The rows below fall into families. The same turns and mirrors carry the whole set onto itself and the rows of a family onto each other. For each named row, which other rows are in its family? Write them in the order they are listed.
These 32 rows form 4 families of 8 rows each.
Tupi: [-274, 62, 119, -10, 156, -94, 86, -132, -356, 78, -17, -449, 204, -160, -295, -265, 89]
lanuz: [-192, -26, -26, 97, -137, 13, 42, -26, -314, 58, -93, -574, 80, -122, -163, -192, -48]
leger: [183, -298, 141, 151, 96, -137, 206, -41, -85, -121, -26, -203, 134, 152, 148, 251, 203]
ririv: [-87, -142, -233, -113, -60, 278, 98, -3, -31, -286, 88, -35, -279, 38, -36, 94, 382]
Gezev: [-464, -155, -171, -415, -56, -74, 254, -100, 99, -211, 309, -114, 74, -81, -142, 133, 275]
zegud: [-155, -187, -352, -14, 24, 45, -56, -149, -337, -71, -248, -150, -42, -11, 191, -197, 39]
bos: [-126, -186, -93, -304, -28, -85, -46, -20, -204, 173, 38, -437, 432, -78, -346, 16, 454]
gad: [202, -201, -87, -195, 48, 123, 86, 21, 91, -174, 45, 46, -152, -141, -75, 53, 405]
zot: [128, -13, -68, 193, -90, 114, 157, -111, -56, -354, 22, -282, -146, 138, -72, 112, 68]
valum: [-248, -199, -112, -232, 77, 104, -141, 129, -31, 62, 193, -474, 318, -269, -328, 105, 213]
kuvub: [-322, -43, -87, -379, -48, 55, 267, -216, 251, -108, 205, -166, 41, -114, -263, -50, 387]
laf: [5, -399, -478, -236, 341, 33, -36, -91, -105, -24, -125, -105, 222, 26, -162, 121, 307]
Fodir: [53, -373, -218, -180, 288, -177, -138, 82, -58, 54, -11, -164, 425, 103, -85, -5, 350]
tizot: [-263, -1, 50, 11, 39, -27, 505, -407, -108, -117, 251, -362, 123, 140, -160, -9, 84]
niton: [-257, -251, -140, -284, 227, 110, 113, 85, -136, 136, 127, -387, 335, -175, -477, 45, 305]
sova: [260, -151, 48, 181, 142, 22, 311, -161, -249, -191, 99, -156, -75, 117, 27, 83, 94]
rusim: [-495, -180, 74, -309, -155, -29, 257, -226, -16, -183, 90, -198, 123, -205, -69, -17, 480]
Ganar: [-403, 33, -56, -316, 29, 304, 358, -26, 122, -128, 191, -61, 14, 62, -92, 47, 247]
tum: [-228, -388, -471, -291, 195, 166, 98, 64, 0, 45, -97, -77, 244, 53, 34, 52, 94]
Zun: [-393, -178, 174, 28, 119, -185, 433, -298, -133, -181, 116, -240, 265, 135, 127, 41, 136]
fuv: [-5, -73, -228, 36, 279, -171, -60, -310, -338, -92, -261, -182, 97, 30, 25, -198, 94]
Mola: [214, -5, 108, 70, -39, -148, 158, -65, -268, -133, 66, -179, -83, 78, 77, 227, 29]
Sadip: [-318, 3, 130, -28, 21, -180, 407, -132, -143, -69, 349, -335, 126, 174, -86, 152, 5]
Gal: [-180, 176, 102, -17, 5, 128, 411, -122, 90, -204, 125, -313, 146, 162, -125, 58, -57]
korul: [-76, -276, -155, -31, 314, -224, 3, -118, -419, -172, -50, -112, 373, 40, 107, -233, 156]
mit: [-260, -108, -15, -141, 13, -124, 91, -247, -565, -71, 5, -395, 397, -152, -164, -207, 252]
Favev: [-138, -59, -242, -6, 256, -42, -105, -330, -397, -45, -86, -189, 194, 63, 254, -17, 8]
kesu: [67, -308, 51, -196, -154, 3, 14, 33, 26, -122, -55, -154, -1, -197, -55, 210, 559]
deg: [-264, -219, -128, -166, 23, 152, 181, 192, 28, 158, 61, -493, 360, -65, -303, 55, 4]
gev: [72, -155, -174, -306, -126, -52, 10, -25, -44, -279, 17, 52, -137, -180, 38, 212, 319]
gibis: [31, -342, -358, -205, 319, 114, -122, 20, -75, -45, 2, -157, 353, -52, 38, 250, 123]
tugof: [-424, 76, 12, -27, 22, -53, -114, -219, -357, 55, 112, -499, 163, -173, -94, -171, 105]

Same family as niton: Tupi, gad, kuvub, laf, tizot, sova, fuv
Same family as mit: ririv, bos, zot, Fodir, Ganar, Gal, korul
Same family as Favev: Gezev, valum, Mola, Sadip, gev, gibis, tugof

